| -29 | -44 | -29 | -17 | -31 | -35 |   8 |
| -16 | -17 | -15 | -10 | -11 | -23 |   2 |
|  14 | -15 |  14 | -26 |  21 | -65 |  36 |
| -42 | -22 | -39 | -24 | -34 |  -7 | -25 |
| -14 |  -9 | -15 |   0 | -20 |  35 | -30 |
| -26 | -31 | -28 | -21 | -36 | -29 |  38 |
| -22 |  12 | -23 |  28 | -23 |  19 | -44 |
| -48 | -19 | -49 | -18 | -58 |  51 | -51 |
|
|  14 | -15 |  14 | -26 |  21 | -65 |  36 |
| -14 |  -9 | -15 |   0 | -20 |  35 | -30 |
| -16 | -17 | -15 | -10 | -11 | -23 |   2 |
| -22 |  12 | -23 |  28 | -23 |  19 | -44 |
| -26 | -31 | -28 | -21 | -36 | -29 |  38 |
| -29 | -44 | -29 | -17 | -31 | -35 |   8 |
| -42 | -22 | -39 | -24 | -34 |  -7 | -25 |
| -48 | -19 | -49 | -18 | -58 |  51 | -51 |

|  -8 |  -6 |  -1 |   8 |   2 |  -2 |
| -31 |  72 | -13 |  -6 | -13 | -15 |
|  10 |   8 |   0 | -10 |  -3 |   2 |
| -56 | -56 | -36 | -23 | -40 |  41 |
|
|  10 |   8 |   0 | -10 |  -3 |   2 |
|  -8 |  -6 |  -1 |   8 |   2 |  -2 |
| -31 |  72 | -13 |  -6 | -13 | -15 |
| -56 | -56 | -36 | -23 | -40 |  41 |

|  22 | -32 | -14 | -11 |  -6 |  -7 | -13 | -28 | -30 | -16 |
|  81 |  33 | -15 |  11 |   0 |  14 |  73 |  20 | -39 | -76 |
|  12 |   0 |  18 |  21 |   5 |   8 |   0 |  15 |  42 | -24 |
| -22 |  26 | -32 | -23 | -17 |  -8 | -29 |  -9 |   2 |  10 |
| -30 | -13 | -39 | -57 |  17 | -72 |  -2 | -31 | -21 |   9 |
|  -1 |  -6 |  18 |   8 |  23 |  18 |  22 |  10 |  67 |  -8 |
|
|  81 |  33 | -15 |  11 |   0 |  14 |  73 |  20 | -39 | -76 |
|  22 | -32 | -14 | -11 |  -6 |  -7 | -13 | -28 | -30 | -16 |
|  12 |   0 |  18 |  21 |   5 |   8 |   0 |  15 |  42 | -24 |
|  -1 |  -6 |  18 |   8 |  23 |  18 |  22 |  10 |  67 |  -8 |
| -22 |  26 | -32 | -23 | -17 |  -8 | -29 |  -9 |   2 |  10 |
| -30 | -13 | -39 | -57 |  17 | -72 |  -2 | -31 | -21 |   9 |

|  47 | -62 | -70 |  54 | -59 |   0 | -45 |  15 |
|  -7 | -49 |  21 |  80 |  -2 |   8 | -27 | -67 |
|  49 | -40 |  78 | -13 |  -4 | -26 |  55 |  46 |
|  20 | -11 | -17 |  61 |   6 |  13 | -71 |  28 |
|
|  49 | -40 |  78 | -13 |  -4 | -26 |  55 |  46 |
|  47 | -62 | -70 |  54 | -59 |   0 | -45 |  15 |
|  20 | -11 | -17 |  61 |   6 |  13 | -71 |  28 |
|  -7 | -49 |  21 |  80 |  -2 |   8 | -27 | -67 |

|  26 |  34 |  31 |  -2 |  54 |
|  23 | -17 |  -6 | -19 | -57 |
|  71 |  17 |  -1 | -10 |  68 |
| -58 |  -7 |  13 |  -2 |  25 |
|
|  71 |  17 |  -1 | -10 |  68 |
|  26 |  34 |  31 |  -2 |  54 |
|  23 | -17 |  -6 | -19 | -57 |
| -58 |  -7 |  13 |  -2 |  25 |

|  -3 | -26 |  28 | -41 |  18 | -17 |
| -10 | -35 |   0 |  -9 | -28 |  28 |
| -17 |   0 |  54 |  -5 |  45 |  24 |
|   1 | -11 |  52 | -76 |  50 | -34 |
|
|   1 | -11 |  52 | -76 |  50 | -34 |
|  -3 | -26 |  28 | -41 |  18 | -17 |
| -10 | -35 |   0 |  -9 | -28 |  28 |
| -17 |   0 |  54 |  -5 |  45 |  24 |

| -24 |   2 | -35 |  20 |
|  21 |   5 | -68 | -21 |
|  17 |   2 |  12 |  12 |
|  25 |   0 | -45 | -24 |
| -25 |  -6 |  17 |  12 |
|  -9 | -23 |  17 |  36 |
| -14 |   9 |  61 | -19 |
|  11 |  -7 | -59 | -27 |
|
|  25 |   0 | -45 | -24 |
|  21 |   5 | -68 | -21 |
|  17 |   2 |  12 |  12 |
|  11 |  -7 | -59 | -27 |
|  -9 | -23 |  17 |  36 |
| -14 |   9 |  61 | -19 |
| -24 |   2 | -35 |  20 |
| -25 |  -6 |  17 |  12 |
